Each run below is a few steps of one of 7 hidden systems, one row a step.
trace 1, pese, 9 rows:
[[ 18   4 -10  -4  17  13 -22  -5  17   1 -31 -30  31 -41  22  11 -13  29
    7  21]
 [ -9 -56  11 -17 -25   6   1  15  -7 -26  24  33   7  -2 -34   2 -11 -16
  -12   8]
 [  2  48  18  32 -23  22   4   5   0  11   9 -20 -39   9  11 -14  22   1
  -18 -17]
 [ 33   6 -31 -14  18 -17 -30 -18  31  -5  -2  -9  23   9  23   0 -27  14
   34  -3]
 [ -6 -46  12 -47 -15 -12  24  -5 -32   8 -12   8 -15  -3 -28 -15  10 -22
   -2  11]
 [-11  30  10  56   2   5   6  26 -10  14  11 -29 -15 -22  14  24   2 -20
    6 -10]
 [ 22  15  28 -14  11 -19 -34 -23  21 -31  -4  19  42   2   1   2   0  23
   14   8]
 [ -3 -40  -5 -35 -18  35   6  16   0   6 -22 -14 -19 -20 -19 -19   0  -1
  -42   5]
 [  8   9 -10  50 -13   3   7  15  -2   3  55  -1 -25  16   1   8 -15  -2
   22 -10]]
trace 2, Fav (9 x 20):
[[ -9  55   1  28  13 -16  19   0 -28  15  -9   2  -8  -7  11 -20  42   6
    2  -1]
 [ -6 -21 -52 -12   8   9  -4 -12  22   5   2  11  54  -7  22  11 -28   0
  -10  -2]
 [-22 -24  31 -21  14   1  20   9   1  -7 -11  13 -39  38 -43   5   5   0
  -18  -5]
 [ -8  44 -15  56   3  11  12  16 -14  15   3 -16  -6 -19  24  -5  23  16
   -1   2]
 [ -3 -17 -45 -19   2 -13  -8 -22  20 -11  12  39  46  25  10  -9 -14   0
    5  -6]
 [-23 -16  25 -25   4  14  32  -6  -4  25 -21 -20 -44  24 -20  12   5  -8
  -25  -7]
 [ -8  23 -25  62  25 -11   4  34 -12  -5   8  -3  -4 -16  10   6   4  12
   25   7]
 [ -8  -3 -17 -33   1 -11   4 -37   0  -6  -3  47  51  15   7 -17  13   6
  -15   1]
 [-21 -16   3  -7   5  34  17  18  16  21 -13 -26 -32   8 -11  24 -21 -17
  -36 -19]]
trace 3, bir:
[[ -8  19  -3   8  11  44  28   0   8  39 -11 -29 -21 -10   9  13  -7  19
  -40  -2]
 [-25 -18 -38  31   4  -2 -17  11  22 -36   0  27  22  33   7  -2   7  25
    8   4]
 [ -5   8 -25 -35  -5  -8  39 -31 -24  37  -2  14   3   9   8 -28  16 -11
  -20  -8]
 [-25  -3 -22  38  10   8   3  15  18  14 -11 -41 -17  16  19  35 -16  -9
   13 -13]
 [-22   5  -7   2  40 -30  20  -1 -19 -16 -12  48  20  12 -16  -9  24  22
    2  13]
 [-16 -11 -22 -11 -15  30  15  -9  -4  31 -21 -25  25 -33  22   8  -2 -15
  -33   0]
 [-33 -18  -5  18  17   6   6  12  25 -19  10  24 -10  51 -20  23 -13   4
  -14 -17]
 [ -1  32 -19  -7   5   4  19 -23 -13  15 -22   8   2   5  16 -38  39  37
  -18  11]
 [-14 -27 -63  16  -3   2   0  12  13  11   6 -12  17   3  23  11 -28 -24
   10 -14]]
trace 4, pese (9 x 20):
[[ 11   1 -34 -11 -22  11  13 -47   7  34  15 -19   2  32  34 -10  -7  14
   12  -2]
 [-15  -9 -25 -19  26 -47  10   7  -7   4 -19   3 -14  28  -7  -4  -4 -40
   24 -24]
 [ -7  20  26  11  28 -15  35  -5 -41  26 -10  -8   3 -34  -1  18  17   8
    9  23]
 [-29 -18   7  26   0   7 -23  14  16 -34 -19  11  52 -22   6  31   4  -3
   -9   6]
 [  3   7  21 -15   1  32   5   8  14 -13  17  34  -4   1 -31 -14   0  24
  -53  -3]
 [ -1  -6 -39  24 -23  34  -2  -6  22   9   6 -23 -24  32  23 -13  -2  34
   -1   2]
 [ 12  11 -43 -20   7 -39   6 -14  -4   6  17  26   3  30   5 -33  -2 -20
   23 -21]
 [-16   2  12 -17  12 -15  37 -27 -26  43 -27 -27  -7  -2  11  19  11 -20
    8   2]
 [-22  -4   3  33  39 -23  -5  34  -3 -20 -15   7  21 -20 -10  33  -6  -6
   16   5]]
trace 5, Devel, 9 rows:
[[ 19  30 -23  23  10  14  20  28 -21  19  16  -7 -26 -38  -1 -29   6  21
  -10   5]
 [ -3 -15  -8   7 -25  -9 -16 -36  16  -8  23   3  42  29  27  25 -14 -16
   27  -4]
 [ -9   6  14 -34  14 -12  11  17  -8   4 -35  -3 -42  10 -27 -25  20 -21
  -21 -21]
 [ 15   3 -10  26  21   8  14  -5  -8  23  15 -25  13 -33  17  29 -21  35
   24  28]
 [-13 -21   8 -12 -25 -21 -29   0   3 -46  -6  39  35  12 -10 -16  21 -25
   -3  -7]
 [  7  26  12  -8   7  35  29   6   1  36  11 -17 -35 -14 -12   2 -12   4
  -43 -14]
 [  0 -20 -18  26   2  -7 -26  -7  20 -23  -7 -14  12  25  19  12  -6  34
   44  20]
 [  3  12  -1 -22 -17 -21  18   0 -36   3   9  32  -7  -3 -15 -44  32 -27
  -12 -10]
 [ -2   2  -1  14   5  22   6  -4  16  32   2 -45   4 -16  22  49 -34 -15
    1 -10]]
trace 6, nit (9 x 20):
[[ -7  12 -34  13  60 -10   0   9  23  -5 -18   7  16   7   6  12 -17  38
   11   6]
 [-14 -36   9 -27 -25  18  21 -22 -24  -4   2  31  23  -3 -14 -17  24  22
  -27  28]
 [-30  11 -20  29 -16  24   4  19  15   8   9  -3   3   5  11  14  -6 -36
  -35 -33]
 [  8  37 -11   3  39 -20  13 -24  12   8   9  19  -6  45   5  -6   0  39
   17  -3]
 [-21 -30 -26 -19 -17  10  18  -9 -26  11 -38 -12  10 -14  11 -23  31  12
  -12  24]
 [-31 -10  -6  28   4  -2  29  10 -13  10  35  20  17   3  -7  39 -17 -35
   -5 -13]
 [ -7  45  32   0  24  -7  -8 -29  21  -9 -24   9  14  27   9   6  24  26
  -10  -6]
 [ -7 -25 -60 -23  14  22  10  14   4   8 -23   7  14 -22   1 -23  -9  23
  -26  10]
 [-25 -23  13  20 -32  14  30 -11 -13   5  45  21  -7  36 -11  19   3  -2
  -10   1]]
trace 7, bigi (9 x 20):
[[ -1  12  -9 -14   4 -15   1  22  -9 -19  15  53  13 -10 -24 -31   8 -28
  -26 -22]
 [  0  -2   4   3 -24  39  15 -37  15  31  18 -28  -6  25  21  20 -10  19
  -16   2]
 [-12  -4 -27   7  28 -34 -17  32   9 -28 -27   8 -23  27 -11 -20   9  -4
   27 -11]
 [ 15   8 -11 -18  -4   3  41 -27 -38  42  23   7  12 -30   6 -11   3   8
   -7  17]
 [-42 -23   5  26  -7  -1 -16   7  16 -18 -21 -12  22  16  13  41  -2 -32
    6 -13]
 [ 21  36  20 -30  50  -9  14   3   3   8  -3  20 -16  -4 -26 -11  -7  24
  -21  -5]
 [-18 -27 -33  24 -37  40  -3   3   0  -6  -9 -11  18 -11  21  -7  18  28
  -17  24]
 [ -2   2   0 -10   6 -29   4   8   3 -13  32  39 -10  37 -24  -6  -9 -39
    1 -34]
 [  7  21   0  -2   3  15  20 -34  -1  41 -18 -44 -20  10  27   1   9  32
    7  11]]
trace 8, bir:
[[ 14  -4  13 -60   2 -10 -16  -7  10 -18 -19  25  13  -7 -24 -28   1 -18
  -23 -13]
 [ 24 -11   6   8 -22  44   6   5   8  22  25 -40 -40  -8   0   8 -24  22
   -6   9]
 [  2   8   4  29 -19 -27 -27   6  -2 -41  15  27   6  23   2 -21  29   2
   30   0]
 [ 36  26  -2 -42   4 -20  10 -26 -13  36   1 -15   7 -26  13 -12 -12 -25
    7 -11]
 [ -4 -38  25  16   3  -1 -12  25   6 -12  -6 -36 -24   0 -12  38 -21  -3
   31  13]
 [  5  23  31   2   5  -9   2  12 -26 -23   5  43  11 -27 -24 -24  31  10
  -17  12]
 [ 23  -2  -2 -17 -29  32 -25 -19  28  12   6 -26  30 -27  26  12 -26 -14
  -17  -8]
 [  8 -24  14 -13   0 -11  -8   9  14 -24  13  10 -41  50 -33  -9  -6   8
   16  -5]
 [ 28  40  -2  19 -16   1   6  -1 -30  16   7 -15 -12 -33  16 -35  30  15
   10  12]]
trace 9, Vuvok (9 x 20):
[[ -3  32  48  20   0  21  11  13   7   6   8 -12 -47  11 -19  10   7   7
  -25 -13]
 [ 38  18 -26  15  -1   0 -42  12  18 -21  -3 -17  13 -26  24 -22  -4  23
   26   8]
 [ 18 -24   9 -52 -36  -8  14 -40 -16  20  18   1   0  12  -2 -14  -2 -25
    6  -1]
 [-22  18  19  38  -5   3   3  26   0   9  -7 -32 -39   8   2  20   8 -30
    1 -20]
 [ 35  24  12   3  30 -34 -25   8  -1 -20   2  10  19 -26  -3  -7  -6  15
   39  12]
 [  5 -34  30 -47 -35  21  -4 -22  -5   4 -17 -15  14 -24  -6   0   3 -19
  -24  10]
 [ -2   9  10  34 -11  16  -3  36  14  -9  36   0 -36  10 -16   9 -15 -21
  -15 -28]
 [ 39  43  13   6   7 -12 -21 -22   6  -3  -1 -12  -1  -1  18 -20  16  43
   29  12]
 [  9 -33 -23 -41 -31  -2  -8  -8  -3  13 -18 -25   6 -14  12 -14  -9 -42
    4 -10]]
trace 10, Vuvok (9 x 20):
[[-16  -5  22  26  -3  20  32  19 -12   8  42  13 -29  10 -29  22  -8  -6
  -20  -6]
 [  6  40  -1  31   9  -3 -31  -4  20 -24 -19   0  16   3  26 -14  26  38
   10   5]
 [ 22 -23 -38 -58  -2  -5   6 -21   4  21  -1   0  15  -5   5 -20 -26 -14
   -5  -7]
 [-32 -22  20  30 -18  10  31   7 -20  13  13 -16 -37  28 -10  24   9  -9
    4   5]
 [  2  46  -9  29  28 -28 -21  19   1 -25 -13  19  23 -15  10 -17  22   7
   14  -7]
 [ 16 -27   4 -52   4   7   5 -35   7  20  -7  -7  33 -19   1  16 -27   4
   -7  12]
 [-29 -34   7  17 -22  22   7  32   0 -17   4   0 -41  27 -26   1   7  -9
  -19  -6]
 [ 19  60 -10  33  17  -6   1  -1  -5   2  19  18  11 -14  14 -19  16  31
    5   2]
 [  6 -30 -18 -39 -13  -3 -14 -39  19   9 -22 -20  33   9  25   6 -15  -9
   13   2]]
trace 11, bigi, 9 rows:
[[ 11  21  47 -11  10 -21   6 -16 -23  -6 -16   6 -20   9 -16 -20  38  26
   15  21]
 [  9   9 -42  19 -23  19 -17  17   5   5   0 -18  25 -45  29 -10  -8 -22
  -13  -9]
 [  5 -32  34 -23   5 -14  -1 -22  10 -13  27  20   7  30 -26  29 -25  -1
   17   4]
 [  2  29  22   9  -6   9  -4  15 -12   5 -37 -34 -38 -13   4 -25  39  11
   -7   4]
 [ 21  -3 -45  18   1  -2 -14  11   9  -9  40  19  38 -24  12   0 -30  -1
   16  -2]
 [ -5 -26  52 -41 -25  -9   4 -38  -7  -2 -13  -3  -5  29 -14   8  17 -13
    2   7]
 [ 13  33 -11  32  17  12  -8  44   6   7  -9 -36 -36 -30   7  -4  -9  -5
   -1 -16]
 [ 16 -16  -5  -4  -3 -14  -6 -29  -4 -18  27  34  50  -1   3   1  -6  31
   25  30]
 [-10  -9  29 -27 -35   7  -6   3  -4   2 -28 -21 -19  -3  -6 -10  18 -46
  -25 -20]]
trace 12, Devel (9 x 20):
[[-10   9 -12  30 -18  15  10 -11  -8  31 -16 -53 -18  -3  35   9  15   5
   14  10]
 [ 10   2 -28 -14  28 -54 -13   8   0 -14   3  24  13  11  -4 -10 -12 -29
   38 -17]
 [-13  -4  47 -27  -3  10  32 -26 -22  27 -14  -8  13 -22  -9  23  11 -11
  -26  12]
 [  4 -11 -18  21  22  13 -34  44  30 -33 -15  -6  11 -28  -5  10 -20  14
   -1   4]
 [  7   8  19  -8 -19   8  15 -26 -10  -6  39  46   9  25 -14 -18  16  29
  -18  11]
 [ -6  -1 -29  15 -33  30 -12  12  15  13 -20 -46 -23   2  25 -12   5 -14
  -12 -15]
 [ 12   7 -15  -1  34 -43  16  -5  -6   7  24  17 -20  37 -11   0 -17   2
   44  -4]
 [-17   3  23 -13 -16  -8  10 -24 -29  14 -38 -17  24 -25  18   3  37 -19
    0  15]
 [ 14  -6 -18  -7  33  -2 -13  37  18 -10   8   7  12 -34 -17  12 -44 -18
   -7 -13]]
trace 13, nit (9 x 20):
[[-18  19 -13  54   5   7  -2  35  15  -6  17  -7 -25  17   1  17 -10 -17
   -2 -27]
 [ 27  35  -3 -13  17 -28   0 -37  -6   2   2  16  15  11  13 -27  19  38
   25  13]
 [-19 -47 -23 -29 -18  12  14  -1 -14  20 -29 -25   8 -21   7   2  -1 -28
  -11   6]
 [-19   7  30  35  20  -9  17  20  -5  -8  30  20 -10  13 -26  37 -10 -10
    3  -8]
 [ 17  38   8  -6   1   4 -28 -20  18 -15 -27   4  30 -10  21 -21  25  34
   -9   6]
 [  1 -45 -49 -37  -4  16  14   6   5  17   6   2  -1  -4  -9 -10 -33  -9
  -17  -5]
 [-20   5  41  34 -20   3  17   3 -10  -2  22   2 -37  37 -14  11  22   1
    1  -1]
 [ 10  47 -33  18  14 -19 -18   1   1  -3 -19  -3  28 -23  33 -23  16   4
   14  -6]
 [  3 -43  -5 -49   7  -4  27 -32  -8  28   5  -1  12   5  -8  20 -27  -1
    7  13]]
trace 14, Fav (9 x 20):
[[ 26 -13   8 -37 -21  25 -37   6  37 -15 -15 -19  -5  -9  -6 -11 -23 -13
  -21 -17]
 [ 36  -2  32  13 -19   6   1   6 -14   0  36 -19 -45  -3 -16  -6  -4  19
   27  16]
 [ 14   3   2   9 -45 -19 -25 -15 -18 -12   1 -12  26 -14  28 -19  28 -24
   32   7]
 [ 34  -5  12 -51   5 -17  -8 -16   8  17   4 -14   6 -17  -6   9 -35 -37
   11 -15]
 [ 11 -20  52   3   3   4 -12  15  -9 -13 -19 -31 -16 -30 -20  21   3  21
   18  33]
 [ 24  23  11   8 -24  -2 -27  20 -12 -27  13  18  23 -46  -1 -31  16 -11
   -8  -1]
 [ 32  -1  26 -27 -32  22 -22 -35  29   3  25 -12  16   5  10  13 -25  -3
   -8  -9]
 [ 23 -15  19  -3 -18  -4 -27  20   7 -14 -14 -39 -53   7 -10 -14   0  -4
   29   2]
 [ 35  12   4   5 -20 -20   7 -12 -41  13  28  -3   9 -39   9 -17   9  -6
   34  21]]

Name the system that made each run.
trace 15:
[[-27  18  23  34  28  -7 -18  29  23 -30 -16   5   3   9  -9  33  -2 -11
   -5 -19]
 [ 26  23  -5 -31  14  17   4 -18   7   3   0  23  10 -12  -6 -32   5  49
  -30  13]]
 -> bigi
trace 16:
[[-12 -23 -30  17 -49  46   9  -9   7  16  20 -14   4   6  21   3  -3  -1
  -23   0]
 [-15  12 -26  16  23 -26   5  15  13  -6   0   9 -35  55  -5 -10   1  -8
   17 -27]]
 -> Devel
trace 17:
[[ 36  18   0   9  15   3 -41  32  22 -25  -1  -8   8 -45  -3  -5 -19  11
    7   1]
 [ 24 -33  34 -20 -47  14 -15 -18  -9 -19  25  11  11 -10 -14 -12   5  15
    2  26]]
 -> bigi
trace 18:
[[  9  20  46   8  -1  -4  -3   6   2   6  25 -11  -3 -14 -11  37 -21 -46
   -1 -25]
 [ 23  20  27   3  17   8 -31 -10  27 -17 -23 -20   2  -3   7   3   4  52
   12  20]]
 -> bigi
trace 19 (2 x 20):
[[-19 -19 -64  21  -5  -5 -16   9  22 -18   3  14  24  29  21  -5  -8  -3
   14 -11]
 [-11   1   3 -37  17 -17  45 -26 -16  33  -1  12 -27  39 -16  -9   7  -3
   -8  -7]]
 -> Fav
trace 20:
[[-17  24 -29  28  27  -6  18  22   2  23 -21 -30 -45  19  11   0   3  -4
    8 -18]
 [  9   6 -14   0  26 -36   7 -22 -19  -3   7  29  47 -13   9   3   3  18
   34  24]]
 -> pese
trace 21:
[[-31 -35  12 -31  10 -17   1 -13   3 -10 -54  -5   2  26  -9   8  19  -3
    5  10]
 [-11  12 -24  16  19  27  30  36 -12  18   8   6 -21 -30 -14  -9  -3   9
  -41  -3]]
 -> bir
trace 22, 2 rows:
[[ -1 -27  31 -20  14 -26  16  -5 -39 -10 -15  12   8 -22 -25   0  19  15
   22  39]
 [ -3   1  19   8 -27  31  -7  27  -2  -1   3 -12  11 -50  -4  10  -4 -35
  -38 -12]]
 -> bir
trace 23 (2 x 20):
[[ -7 -29  -3 -43  30 -16  28  13 -15  13  -4  18  -5 -10 -34   7 -21 -27
  -11  -5]
 [-23   5  37  37 -15  39  10   4  -4   4  -4 -25 -10 -11   3  25  18  25
  -23  18]]
 -> bir
trace 24, 2 rows:
[[ 16  -8 -38 -24  13  -2  32 -10 -24  39  -9 -20 -18 -16   8 -24  -1  21
   11  20]
 [-42 -33  -7  33  -9 -18  12  10 -25  -6   2   8  29  -4   5  33   6 -34
   19   7]]
 -> bigi
trace 25 (2 x 20):
[[-31 -31 -19  27 -16  24   5  50  -8 -13  -2   4  -6 -24 -14   1   2 -23
  -29  -4]
 [ -8  36  20   9   3   8  16 -37  10   4  30  33  25  31   5  13   5  18
  -20  -8]]
 -> bir
trace 26:
[[  1   4 -17 -24  -4 -18  25 -50 -10  13  24  36  18  42   8 -16  10  12
    7   1]
 [-11   2 -24   3  -2  -1   1  11   2  25 -38 -52 -35   1  22  -3   6 -26
    9 -17]]
 -> bir
trace 27:
[[ -8 -44  20 -24   6   4 -15  20  26 -23  -8  -1  -7  10 -30  26 -30 -20
   -9  -8]
 [ 12  23  29   8 -10  26  13   0 -14  -1  13  12 -25  -8 -18 -27  26  44
  -27  18]]
 -> bir
trace 28 (2 x 20):
[[-18 -11  26   7  13 -28   5  23 -38  -9 -25  -1  15 -43 -11  14  18 -27
   16  16]
 [ -4   1  38  -8  10  24   0   6  11  -3   5  11  30 -36 -17  34 -18  -9
  -39  -2]]
 -> bir
trace 29, 2 rows:
[[ -1  -6 -45  17 -17  -1 -12  -3  23 -18  28  24  -3  51   9 -20  -4  16
   11 -12]
 [  2  29  -8 -16 -11 -12  31 -20 -30  36  -8  -5 -26  10   8 -36  32 -11
   -6  -9]]
 -> nit
trace 30 (2 x 20):
[[-22 -24  11 -24   0  25  -4 -22  34  -8 -21   7   9  42  -6  14  -1  21
  -31  -1]
 [ -3   0 -49  13  19   9  18  37  -2   3   7   9 -41  10 -17 -34   0  23
   -9  -5]]
 -> pese
